(in the rows, 128 means zero)
Families of rows that turns and mirrors carry onto each other, the same ones carrying the whole set onto itself: the rest of each named row's family, in list order:
6 families of 6 rows:
Z625: [155 117 160  94 130 108 161 138 124 122 142 131 156 140 127 131 140 113
 105 149 123 115 143 128 130  86 127 140 112 116 141 139 137 138 112 134
 144 136 144 120 141 134 114 110]
Z232: [130 184 166 125 123 122 124 136 134 146 122  92 124 141 137 130 160 134
 118 172 113 139  84 128 125 110 131 136 109 135 146 116  87 139 123 145
 110 125 137 103 126 133 129 119]
Z617: [113 176 170 132 137 140 103  97 117 110 115 124 151 142 129 109 153 156
 124 140 117 148 131 118 135 140 132 155 113 143  96 122 134 156 135 141
 131 115 116 110 101 115 100 129]
Z34: [155 127 155  96 134 117 132 140 135 130 132 122 135 150 105 119 149 134
 109 152 107 105 116 117 120 111 141 130 121 106 126 160 102 127 126 136
 153 131 150  92 139 148 104 114]
Z150: [143 151 171 105 125 114 137 149 138 142 125  96 127 143 130 132 159 120
 111 170 113 124  94 123 121  96 134 130 112 128 154 128  90 127 118 144
 126 133 148 111 139 147 125 117]
Z332: [144 136 163 101 130 124 147 140 132 148 121 115 130 154  97 165 142 120
 119 146 109 107 113 130 127 119 136 135 107  92 139 143 114 127 124 132
 139 126 126  90 153 145 128 128]
Z485: [118 198 142 139 131 143 115 104 133 153 126 140 134 133 137 115 136 144
 126 130 138 143 117 132 126 128 132 164 117 129 107 129 110 151 114 127
 108 121 114  86 127 109 129 134]
Z956: [122 130 183 108 142 134 122 103 118  94 116 131 163 142 127 110 150 138
 115 133 120 136 150 111 133 121 135 157 115 144 101 132 149 147 130 142
 152 127 126 128 112 131  91 129]
Z31: [119 159 175 149 136 159 115 105 125  94 122 131 160 124 122 132 152 142
 114 122 135 152 134 107 120 116 133 171 114 145 110 127 131 169 102 132
 108 105 111 107 110 135 113 124]
Z266: [147 191 135 133 121 119 134 133 125 156 141 118 131 146 127 130 144 142
 116 163 117 129 103 141 132 117 123 133 109 107 137 127 105 148 118 130
 109 117 131  82 126 112 133 106]
Z151: [137 111 180  92 136 126 154 130 126 126 113 123 148 149 104 161 141 112
 116 133 116 112 139 122 130 112 136 147 106 108 133 138 139 129 124 135
 152 131 122 115 150 148 119 134]
Z186: [115 190 178 132 127 131 118 120 125 131 114  96 135 138 146 126 161 136
 123 163 117 155  98 125 130 118 128 146 106 152 136 101 106 149 126 148
 108 120 125 118 113 124 126 126]
Z909: [110 162 192 122 132 129 124 113 120 112 111 103 150 135 152 124 161 126
 120 154 123 158 120 119 134 109 129 156 106 164 132 100 128 149 125 151
 119 126 124 137 113 128 115 132]
Z398: [134 176 155 124 127 133 132 130 129 158 117 110 123 153 102 163 143 135
 126 148 108 121 100 133 129 137 133 136 103  95 132 130 106 138 128 131
 121 115 114  79 141 129 135 129]
Z933: [116 190 165 135 131 142 122 110 121 144 108 113 134 149 113 159 144 140
 131 140 113 141 111 133 137 149 128 150 102 115 117 115 126 149 133 135
 115 109  98  92 124 116 130 138]
Z414: [148 140 139 102 130 124 142 134 146 155 137 143 130 137 119 120 133 122
 112 138 134 109 120 127 116  97 140 148 123 107 129 159 100 127 105 124
 135 137 142  86 157 138 124 124]
Z106: [139 124 184  94 130 113 145 142 132 122 122 103 142 139 135 129 158 110
 108 160 118 126 114 116 124  87 134 140 111 140 153 126 112 129 118 147
 139 140 148 133 138 152 115 122]
Z128: [129 122 181 127 138 150 130 114 128  85 125 137 166 124 119 132 151 127
 106 119 137 137 145 101 117 100 136 170 116 140 118 139 140 159  98 132
 124 115 123 119 123 149 106 123]
Z921: [146 173 147 145 128 147 119 134 139 131 135 121 133 132 104 138 152 144
 110 141 124 127  98 114 110 114 137 148 119 110 129 148  89 153  99 126
 101 105 130  71 129 144 127 110]
Z800: [157 135 155 124 131 138 135 143 142 121 139 126 138 133 100 139 151 130
 103 137 125 115 111 108 105  97 140 146 120 107 137 159  95 145  94 127
 117 116 141  83 142 160 121 109]
Z784: [110 173 159 129 136 145 120  93 125 127 120 148 151 129 145 111 135 137
 124 120 145 149 143 124 131 121 132 176 117 146 101 123 138 154 114 131
 121 125 111 111 123 112 116 141]
Z664: [143 107 174  90 140 120 135 125 127 105 126 130 153 146 115 115 148 129
 109 140 115 116 143 111 125 106 140 144 120 125 117 152 132 132 125 138
 162 135 142 119 131 147  93 122]
Z656: [149 110 170 115 136 141 140 134 136 100 134 132 157 129 107 138 151 121
 101 127 131 119 134 104 110  89 140 157 120 121 131 155 121 147  93 129
 131 121 136 106 137 162 110 115]
Z588: [107 164 184 126 137 144 128 102 114 121 103 120 152 145 120 156 143 132
 130 130 120 144 135 126 140 141 129 162 100 129 112 109 153 152 132 139
 128 115  96 116 121 119 119 144]
Z132: [146 171 143 119 131 125 116 133 134 146 132 116 122 150 107 119 151 153
 117 160 106 116  98 125 121 129 139 129 120 105 120 150  89 134 129 134
 132 120 141  74 127 133 113 113]
Z143: [119 131 168 108 138 136 137 102 130 118 123 153 159 129 142 111 133 120
 117 117 146 135 157 119 126 102 135 174 119 142 108 136 146 145 110 132
 140 136 121 123 136 129 109 140]
Z787: [134 126 174 106 134 119 152 116 114 106 132 135 171 137 140 126 141 118
 110 138 130 135 158 127 141  96 123 156 108 137 127 121 160 151 116 138
 139 131 128 137 123 122 110 119]
Z131: [162 148 140 107 124 108 151 146 131 148 145 122 136 145 120 135 141 126
 108 160 116 111 115 136 128  98 126 130 113 100 147 142 109 136 112 131
 130 129 146  93 142 130 127 104]
Z957: [139 114 157  93 137 127 147 124 138 132 132 151 148 132 129 117 132 113
 110 125 139 116 147 120 119  92 140 160 123 123 124 154 127 131 105 128
 147 141 138 112 152 142 115 132]
Z29: [122 129 196 103 132 122 138 125 125 106 112 106 154 135 146 126 159 114
 112 153 122 143 127 116 129  93 131 153 109 158 140 113 131 139 120 151
 135 137 136 145 126 142 110 128]
Z432: [138 183 131 124 127 133 126 123 143 167 135 137 122 138 124 120 137 138
 120 141 133 123 107 134 119 117 136 150 121 109 121 146  91 137 110 123
 116 126 130  73 143 123 132 127]
Z686: [126 201 148 143 125 131 126 112 116 138 132 122 147 140 140 127 145 147
 121 154 123 149 119 139 140 127 119 149 105 129 121 109 128 161 122 136
 105 113 116 101 109  98 127 116]
Z364: [119 125 190 105 139 135 143 110 118 112 105 126 159 144 116 157 141 116
 123 126 120 130 149 121 137 121 132 159 102 126 119 122 159 143 127 138
 145 126 108 129 135 134 113 142]
Z35: [128 185 158 157 132 158 109 114 130 115 127 124 145 128 116 135 154 150
 116 133 129 146 109 113 116 123 133 161 115 129 116 131 108 165 102 129
  96 101 114  84 114 131 123 118]
Z458: [120 169 167 131 131 131 135 103 109 112 126 130 165 136 146 123 144 134
 119 141 129 152 147 132 143 116 119 160 104 145 117 106 157 164 122 139
 121 120 113 127 107 104 115 121]
Z901: [126 194 151 137 132 137 103 112 126 135 123 115 132 147 119 114 153 161
 124 153 110 138 105 124 129 143 134 141 115 124 104 132 104 149 134 136
 121 112 123  84 108 117 111 121]

Which other rows belong to the same family as Z957? Z485, Z414, Z784, Z143, Z432
Which other rows belong to the same family as Z617? Z34, Z956, Z664, Z132, Z901
Which other rows belong to the same family as Z686? Z625, Z266, Z787, Z131, Z458
Which other rows belong to the same family as Z29? Z232, Z150, Z186, Z909, Z106

Families of rows that turns and mirrors carry onto each other, the same ones carrying the whole set onto itself: the rest of each named row's family, in list order:
4 families of 8 rows:
Z932: [135 130 108 136 109 140 109 102]
Z278: [134 111 113 138  99 141 114 121]
Z744: [133 155 142 118 139 140 135 132]
Z776: [124 134 131 133 150 167 119 117]
Z930: [133 102 142 119 124 130 155 127]
Z254: [145 117 108 134  96 150 141 123]
Z547: [133 110 150 113 119 129 150 123]
Z698: [118 131  96 118 144 137 155 113]
Z847: [132 145 140 131 151 139 130 112]
Z340: [137 121 140 143 135 168 116 116]
Z773: [131  96 139 134 121 160 118 123]
Z470: [136 116 118 127  94 136 116 117]
Z934: [132 146 138 121 148 133 146 127]
Z920: [120 136  99 121 134 134 134  91]
Z992: [141 127 108 123 104 139 155 135]
Z927: [111 128 109 103 123 147 122  95]
Z811: [128  98 146 127 120 164 121 115]
Z127: [120 133  99 104 127 162 150 119]
Z455: [125 131 130 140 150 154 111 116]
Z862: [133 121 145 116 139 130 159 113]
Z772: [137  99 146 125 119 158 147 118]
Z538: [115 128 104 132 133 139 113 100]
Z177: [126 134 133 122 139 175 123 126]
Z835: [126 137 133 123 153 127 147 122]
Z799: [131 121  99 117 120 145 165 113]
Z149: [124 102 143 108 119 166 127 114]
Z387: [119 136  95 113 139 151 153 113]
Z879: [130 130 120 115  96 135 112 114]
Z550: [113 127 104 121 126 146 113  94]
Z563: [141 136 110 118 100 149 143 140]
Z428: [138 115 107 126 108 141 157 134]
Z549: [130 120 150 101 120 129 142 120]

Which other rows belong to the same family as Z932? Z254, Z847, Z340, Z920, Z862, Z772, Z799
Which other rows belong to the same family as Z930? Z278, Z698, Z773, Z455, Z538, Z835, Z428
Which other rows belong to the same family as Z547? Z776, Z470, Z934, Z992, Z811, Z387, Z550

Families of rows that turns and mirrors carry onto each other, the same ones carrying the whole set onto itself: the rest of each named row's family, in list order:
5 families of 4 rows:
Z805: [115 116 131 142 137 121  91 112 107 112 111  95 104 152]
Z300: [153 108 135 106 156 114 108 110 122 120 128 138 152 112]
Z911: [119 136 107 141 147 125 103 115 113 123 109 104 101 151]
Z184: [143  84 131 111 136 116 113 104 124 134 129 141 140 111]
Z667: [140 114 138 107 149 118 106 121 137 120 132 143 153 115]
Z333: [126 127 117 121 139 142 114 110  93 129  95  99 121 157]
Z977: [120 124 109 124 142 138 116 114 102 120 112  96  97 151]
Z770: [140 133 115 120 137 130 130 127 119 129  99 102 103 149]
Z97: [136 109 121  94 159 125 100 132 124 110 126 133 152 125]
Z368: [102 122 138 128 138 135  94 114 109 117 108  87 107 148]
Z74: [117  81 123 113 143 123 102 106 112 139 138 131 134 107]
Z433: [133  88 137 105 151 109 110  98 138 138 131 132 140 125]
Z267: [121 133 121 130 154 129 113 110 105 118  98  90 104 147]
Z33: [141 102 135 106 152 136 111 114 139 109 113 132 150 111]
Z309: [131  92 132 120 144 133 123 101 129 124 137 131 139  98]
Z851: [136  89 134 116 140 127 105 105 132 134 138 144 150 121]
Z316: [147 108 140  97 158 121 106 109 134 123 143 142 136 126]
Z555: [104 133 139 133 135 141 105 110  92 127 121  95 120 143]
Z745: [112 122 158 136 125 133 102 116 112 127 118  97 102 134]
Z846: [106 118 131 139 136 145 104 111 111 119 115  97 101 155]

Which other rows belong to the same family as Z316? Z805, Z911, Z433
Which other rows belong to the same family as Z97? Z770, Z74, Z745
Which other rows belong to the same family as Z33? Z333, Z309, Z555

